In the rows, zero is written as 128.
The rows of Z fall into a few groups, which share some directions, and each row is roughly a mix of its group's hidden directions.
Z (132 x 10):
[[ 89 138 127 136 115 162  79 123 107 130]
 [123 145 150 118 121  97 157 166 102 160]
 [136 132 105 141 165 103 158  83 143 124]
 [128 155 156 102 122 132 109 184 114 121]
 [116 175 139  90 137 147 141 158 134 149]
 [146  78  89 134 123 105 118 156 125 137]
 [104 102 105 101  94 146  97 103 114 139]
 [ 97 110 145 131 109 132  66 126 121 137]
 [103 134 133 179 120 151  94 155 134 136]
 [114  72 149 108 105 109 108 127 107 135]
 [126 120 152 143 115  77 128 174 114 136]
 [131 161 163 111 117 153 146  82 129 116]
 [127 134 116 127  91 135 114 115  65 130]
 [150  77  92 150 137 113 112 147 135 134]
 [130 109 161 109 142 120 171 128 173 125]
 [111 124  98 155 133 124  75 133  95 128]
 [114 131 132  90  99 141  80 142 102 135]
 [130 109 141 100 138 155 105 162 164 100]
 [110 132 171  94 100 148  95 138 118 140]
 [138 138  86 139 132 146 153  92  91 142]
 [158 111 102 160 163 120 141  93 120 145]
 [128  95 140  74 136 136 160 147 114 130]
 [101 159 143 146 146 125 124 118  84 163]
 [136 130 113 115  80 113 107  97  90 121]
 [141 156  95 148 181 124 139 106 123 127]
 [122  98 120 167 131 105  80 151 129 134]
 [123 139 159  79 113 128  92 148 117 148]
 [140 143  80 118 140 115 176 140 147 125]
 [138 127 117 120 112 112 175 173 145 152]
 [135 164 138 117  94 136 136 180 110 117]
 [105 147 155  92 118 129 130 164  94 147]
 [121 120 144 136 140 140 121  71 169 115]
 [ 92 133 139  97 145 107 172 149 113 117]
 [126 117 120 122 139 106 154 183 133 165]
 [ 97 115 147 133  84 134 113 172 113 133]
 [158 145  78 114 136 135 120  90 114 114]
 [138 119 147  79 105 116 140  85 137 112]
 [103 157 158  96 124 130 159  94 110 124]
 [119 152 140  89 103 153 148  86 117 119]
 [168 139  94 102 125 147 132 104 109  96]
 [119 116 124 115 149 121 105  69 149 105]
 [136  83 120 152 154 109 119 168 110 140]
 [145 104 127 103 128 156 140 129 179  98]
 [127 149 174  94 121 127 117 162  99 137]
 [179 151  94 144 132 119 153 122 152 124]
 [108 117 142 104 122  93 141 173  95 137]
 [120 149 180  92 115 138 129 158 120 139]
 [123 184 154 105 104 133 141 101 122 131]
 [167 138  85 154 124 120 123 100 157 135]
 [ 93 140 155 125 124 146  76 125 108 144]
 [129 115  75 153 138 117 103 162 129 146]
 [111 133 129 156  85 135 113 123  78 140]
 [138 152  79 145 124 122 109  98  94 135]
 [160 110 122 135 128  99 153 163 104 163]
 [154 103  82 145 150  95 129 114 145 123]
 [127 118 105 132 133 146 104  76 148  92]
 [141  96 142 145 146 135 138  93 178 138]
 [119 154 150 136 129 152 188 113 117 120]
 [135 132 126 130 117 122 152 192 112 156]
 [149 123  79 137 110 144 155 103  97 129]
 [155  93 107 156 141 135 137 110 174 126]
 [134 133 115 120 149  88 184 113 141 133]
 [134 110 146  84 127 123 116 125 178 104]
 [142 120  76 108 147 127 156  97 114 143]
 [120 158 148 109  97 133 140 167  90 136]
 [130 121 100 145 116 154 111  77 112 100]
 [135 122 164 123 136 117 130 147 187 106]
 [133 143 177 138  98 121  88 151 131 136]
 [124 148 108 122 127 127 120 107  63 148]
 [126 166 165 115 112 147 132  80 126 127]
 [125 105 119 132 154 130 128 104 191 122]
 [147 128 102 101 114 165 137  82 118 111]
 [ 88 125 176 132 121 103 106 132 142 152]
 [131 116  78 157 144 103 138 112 160 118]
 [133 120 143 119 130 164  86  89 109 105]
 [113 119 140 136 132 127  57 118 115 138]
 [163 129 118 125 127 171 146  80 132 116]
 [125 119 126 130 148 131 106  73 161 100]
 [117 140 153 170 131 148 101 167 149 117]
 [137 142 177  94  98 128 155 117 119 139]
 [135  89  92 149 134 122 105 165 152 122]
 [132  91  96 155 147 130 101 168 132 133]
 [134 147 151  95 116 159 157  89 108 120]
 [121 144 135 107  96  86 127 175 122 136]
 [103 166 134  95 116 153 151  93 131 115]
 [100 146 161  98 118 149  87 135 119 149]
 [142  81 101 152 130 116  98 158 142 133]
 [114 167 145  94 103 154 143  96 134 115]
 [135 113 109 124 143 129 126 113 194 106]
 [108 101 115 130 122  96  73 141 136 143]
 [167 119 121 164 135 136 172 147 141 108]
 [143 124  86 102 136 163 144  88 124 123]
 [134 148 131 110 108 130 119 172  76 127]
 [137 155 153 100 102 103 144 148  87 137]
 [133 121 129 118 178 134 147 145 179 126]
 [135 149 161 100 102 151 142  84 122 118]
 [121 151 134 122  80 139  81 148 145 130]
 [144 121 108  95 105 146 148  78 111 118]
 [160 149 126 120 114 155 156  91 104 103]
 [108 148 122 125 122  82 131 180 141 128]
 [113  87 114 136  97 129  79 120 144 120]
 [151 146  94 122 169 125 131  83 121 119]
 [146 110 117 101 120 126  63 134 137 132]
 [121 102 111 135 126  91  74 122 107 133]
 [139 150 129 110 119 148 191 114 118 114]
 [170 114  75 106 115 127 131 134 131 107]
 [117 143 120 117 119 159  86 103 106  90]
 [116 131 178 138 155 125 150 165 152 131]
 [139 122  99  93 116 125 144  88  88 135]
 [106 149 153 130 130 153  85 101 110  99]
 [137 153 123 122  95 147 117 160  80 111]
 [125 146 122 102 110 132 194 128 117 121]
 [135  93  95 150 138 134  99 174 130 132]
 [134 129  91 129 101 150 125  83 126  92]
 [109 153 156 119 145  90 159 132  95 145]
 [121 169 152 104 108 154 138  87 128 120]
 [119  90 173 146 111 117  91 114 133 129]
 [118 147 120 162 103 124 127 107  77 150]
 [131 134 120  98 146 166 113  92 164 111]
 [103 148 143  95 108 152  90 150 108 143]
 [147 131  79 104 137 115 140  86 110 135]
 [164 126  95 124 163 102 137  91 126 118]
 [135 143 126 109 127 118 200 129 134 126]
 [112 141 153 138 116 148  95 172  96 138]
 [144  84  76 121 137 139 143 105 132 121]
 [152 112 123 133 118 140 118  63 117 108]
 [126 164 167 122 126 138 144  77 136 120]
 [118 128  78 132 131 101 176 114 127 121]
 [150 130 141 144 122 137 109  69 131  96]
 [100 101 110 116 114 111 105 182 127 129]
 [130 133 123  92 119 139  67 149 121 141]
 [104 127 122 110 129 136 112  63 129 107]]
In each list below, one row fits none of the groups, and each other row fits one group, some only roughly. Which row is it?
  J_96: [146 139 112 118 125  99 150 184 153 134]
  J_561: [112 136 112 124  97 165 116  96  86 131]
  J_39: [115 116 158 127  99 107 145 163  85 133]
  J_594: [145 130 110  85 150 149 146  88 144 111]
  J_51: [116 106  88 138 119 113  94 171 144 132]
  J_589: [ 92 136 143 110 100 167  98 145 145 142]
  J_995: [134 134 105 139 180 113 128 143 173 134]
  J_558: [125 135 108 136 141  86 126  74 126 105]
  J_951: [120  95 168 158 130 127 111 165 135 152]
  J_121: [133 100  88 127 145 136 149 102 172 127]
  J_392: [ 80 120  97 134 127 113 102 148 163 118]

J_951
  J_924: [125 151 175 146 119  91 102 124 140 151]
  J_620: [132 144 115 114 153 100 128 139  71 151]
  J_736: [164 107  99 129 131 118 119  87 148  96]
  J_807: [102  75  99 130 131  99 103 128 134 139]
  J_351: [119  72  95 143 144 120 111 144 118 148]
  J_852: [106 124 118 101 140 129 194 124 123 133]
  J_745: [148 113 139  98  95 143  80 134 109 113]
  J_625: [132 166 108 115 152 125 176 114 100 131]
  J_777: [151 141  89 154 132 147 104 157 161 119]
  J_41: [ 81 160 149 109 130 144 109 143 142 157]
  J_756: [129 146 126 116 146 133  77 115  81 130]
  J_292: [122 134 170 107 136 149 148  80 111 118]

J_852
  J_245: [157 132 127 124 100 113 139 157  73 135]
  J_699: [170 123 125 126 141 102 160  83 116 137]
  J_476: [135 153 111 137 115  94 134 110  73 141]
  J_133: [ 83 108 122 122 121 140  79 140 107 113]
  J_407: [136 153 119 130 160 107 124 161  79 139]
  J_25: [121 146 145 162 149 143 109 182 121 127]
  J_893: [121  88 138 140 154  96 126 176 133 126]
  J_720: [138  96 111 119 108 118 172  88 135 110]
  J_685: [139 159 129 125 136 134 188 155 110 121]
  J_671: [151 147 128 147 113 100 143 176  97 140]
  J_301: [170 112 177 142 131 154 123 146 122 114]
  J_379: [ 95 100  87 126 163 131 110 109 148 130]

J_133
